In the rows, 128 means zero.
The rows of X fall into several groups, and each row is roughly a mix of its group's hidden directions.
X:
[[124 111  97  85 162  83 161 128 127 145]
 [135 107 139  88 106 146 115 131  72  89]
 [123 128 106  96  89 158 172 164 128 103]
 [100 148 155 158 139 144 113  64 130 112]
 [142 122 168 173 115 113  85 122  92 145]
 [117 117 157 152 163  75 127 153 143 163]
 [147 110 120  91  92 126  89 153  91  99]
 [139  99 105  78  87 141 129 159 142 101]
 [196 142 100 106 139  95 133 130 134 108]
 [164 107  86 107 140 139 114 180 146 146]
 [137 122  99  84 176 128 126 158 159 155]
 [ 99 116 124 169  83 152 100 138 126  89]
 [107 100 140 139 143 114 168 170 139 176]
 [137 110 170 182 137 148 164 127  97 126]
 [118 131 183 140 120 117  99  84 100 155]
 [124 127  93  76 161  91 164 132 127 135]
 [132 104  92  84 139  79 155 144 123 147]
 [113 156 100  71 117 118  91 134 156 143]
 [132 125  69 116 132 143 150 171 159 106]
 [107 142 138 158 166 129 168 105 168 157]
 [113 156  90  91  88 129 103 122 165 111]
 [131 145 103  80 168  84 153 112 135 138]
 [150 123  68 150 118 114 134 135 181 126]
 [129 181 127 143 165 127 107  99 172 133]
 [109 116 181  94 123 150 109 121  83 145]
 [129 137  72  92 114 142 155 139 164 101]
 [141 136  67  93 117 125 140 143 166 103]
 [127 127 158 156 161 101  83  92 117 156]
 [117 112 177 143 123 119 123  74  91 145]
 [128  98 139 142 124  75 123 168 115 173]
 [137 128 157 170  85 112  86 115  98 122]
 [ 87 105 147  95 129 155 172 130 162 144]
 [133 114 173 163 152 159 165 147 104 146]
 [ 99  98 107 129  93 184 125 138 105 104]
 [133 138  86 182 146 107 138 113 169 142]
 [157 116  99  98  75 130  99 161 131 109]
 [171 128  76 122  98 114 112 158 149 108]
 [139 141 155 164 139  90  75  99 119 144]
 [150 130 122 147  96 180 110  87 107 101]
 [133 115 156  77 110 144 109 146  77 111]
 [124 119 102 141 149 150 181  94 145  87]
 [143 115 131 100 134  72 125 148 134 182]
 [137 119 143  91  83 143  92 151  85 122]
 [144 112 107  81  91 161 133 168 112 116]
 [131 143 152 177 109 176 123 129 136  86]
 [ 92 132 164 151 173 132 150  92 126 155]
 [159 160 146  96 177 115 152 116 136 160]
 [132 140  92 107 107 172 139  97 116  80]
 [122 159 143 179 174 106 135 102 138 151]
 [131 172 118 149 169 126 125  87 169 111]
 [ 93 129 154 135  68 153 132 108 101 109]
 [157 149 152 178 101  94 102 119 105 116]
 [114 110 104  75 158 154 154 158 151 141]
 [128 149 112 172 160 106 145 123 174 161]
 [145 113 110  89 156  78 150 135 119 167]
 [107 129 182 161 138 122 119  91  90 144]
 [140 125  71 112 132 133 147 179 158 115]
 [136 151 148 178  90 109 104  94 111 108]
 [133 115 115  80 154  87 141 134 122 178]
 [127 134  76  63 116 130 135 114 108 122]
 [119 130 146 167  78 124  96  90 113 105]
 [148 113 164 136 136 110 149  64 103 141]
 [130 153 164 148 122  97  74 111 105 153]
 [110 149 168 150  79 117  98 103 100 122]
 [120 142 112 167 168 113 163 109 175 134]
 [123 128 184 136 123 131 124  73  91 126]
 [125  87  92 127 117 129 168 160 110  88]
 [125 157 122 143 160 151 150  75 158  99]
 [134 146 162 174 101 174  97 123 129 112]
 [106 143 144  76 159 138 121 155 132 175]
 [138 134 148 103  90 129  86 156  78 123]
 [166 116 103 134 191 120 145 150 150 143]
 [124 129  88  70 135 105  94 137 156 137]
 [122 137 183 140 124 105  92 105 111 170]
 [123 115 163  73 101 163 132 134 100 107]
 [118 151  87 101  91 109  94 103 154 106]
 [139 150 179 171 108 149  89 130 141 141]
 [149 114 170 112 131 125 146  76  94 157]
 [148 112  64 136 101 121 131 141 169 112]
 [103 141 176 163 136 120 135  79  99 129]
 [125 154 143 175 172 111 126 101  88 137]
 [129 143 104 175 164 110 156 106 171 130]
 [120 113  98  75 132  79 132 137 126 163]
 [150 118  72 117 112 106 144 100 109  87]
 [140 168 100 123 171 140 144 127 182 131]
 [115  97 119  87  79 160 141 138 162 124]
 [120 129 180 144 122 127 118  69  95 123]
 [132 140  89 173 156 104 153 120 173 129]
 [145 142 186 161 166 143 129 121 142 157]
 [127  81  94  99 114 146 140 126 180 137]
 [ 74 125 160 124  97 157 148  97 107 116]
 [164 158 125 159 134  96  81 124  98 110]
 [140 136 182 171 115 143  90 129 137 157]
 [125 116 115  90  99 143 111 192 112 146]
 [145 139 181 169 159 159 119 116 124 154]
 [140 116 148  84 101 145 105 139  77 100]
 [140 141 182 183 119 134  98 136 144 140]
 [ 77 136 131  93  78 156 136 111 126 111]
 [129 145 123 166 102 171 113 109 117  75]
 [153 148 148 123 165  72 133 115 153 159]
 [118 146 128 119 103 145  68 106  95  93]
 [113  86 146 140  83 108 112 158  88 127]
 [ 89  96 107 161  88 136 106 145 114  97]
 [134 120  73 140 113 121 151 141 186 115]
 [111 101  78  90 115  77 129 133 120 133]
 [120 102  74  88 138 111 167 129 113 110]
 [131 163 121 190 164 105 137 103 137 132]
 [114 145 164 143  91 106  78 105 100 135]
 [161 136 109 102 103 109  73 132  95 107]
 [102 136 111 149 135 106  98 180 160 161]
 [177 126 103 113 158  85 160 116 106 133]
 [120 141  88 141 172 141 167 118 169 108]
 [134 137 153 162 161 107 154  70 139 121]
 [137 162 125 187 168 100 127 105 125 134]
 [117 121  94 102 101 142 101 192 125 131]
 [138 101 110  75  85 143 125 160 138 104]
 [118 145 147 162 185 125 156  88 113 129]
 [ 91 113 186 139 130 164 143 122 101 146]
 [139 145 167  92 148 130 127 126 155 186]
 [131 101 135  81  88 149 103 145  88 117]
 [127  75 134 157 121  88 170 147 113 132]
 [153 144  81 110 156  91  99 122 163 132]
 [120 117 104  71 169 136 131 156 147 158]
 [119  97 164 133  84 113 102 133  79 135]
 [113 152 156 172 174 114 130  97 108 152]
 [144 182 114  94 142 155  86 108 137 117]
 [129 187 122 129 154 137  88 110 166 130]
 [137 162  92 123 169 146 151 123 178 117]
 [100 147 139 129 128 177 115  75 118  96]
 [120 106 104  79 169 147 155 156 146 145]
 [126 131  81 106 122 157 156 111 109  76]
 [127 173 159 132 143 176 130  98 159 107]
 [144 114  75 120 112 128 151 149 184 120]
 [136 131  95 127 141 102 126 188 164 156]
 [120 115 167  76 108 150 116 141  85 116]
 [ 83 103 130 165  88 152  99 139 133 104]
 [117 142 171 149 125 107  80 101  99 155]
 [156 136 110 136 104 176 132  90 111  84]
 [ 87 140 171 135 113 161  97 152 155 149]
 [151 111  86  96  97 122 128 166 159 100]
 [152 153 121 114 144  57 113 115 132 153]
 [119 137  98  87 157 151 177 146 157 130]
 [107 135 172 145 124 143 114  66 102 116]
 [ 96 149 149 115  64 122 101 111 109 114]]

One row of each group comes first, with its name. Which group is each row after those in?
[122 165 139 105 127 180 104  86 121 103]
<83>
[133 136  84  80 120 156 158 112 119  92]
<60>
[124 148 174 119 137 117  98 139  66 130]
<7>
[ 92 134 186 149 118 132 128  94  92 134]
<133>

[148 138 114 153 121 175 139 101 107  75]
<60>
[174 145 126 150 161  95  92 143 124 160]
<133>
[123  95 102  92 136  78 142 153 119 162]
<60>
[142 154  91  86 123 172 125 157 152 110]
<83>
[133 122 163  79 104 155 118 137  84 104]
<7>
[115 138  95  71 141 114  90 130 158 148]
<133>
[ 99 145 105  93  75 119 104 105 140 101]
<133>
[124 137  74  94 124 140 166 130 161  99]
<133>
[139 135 101  83 164  80 158 118 132 139]
<60>
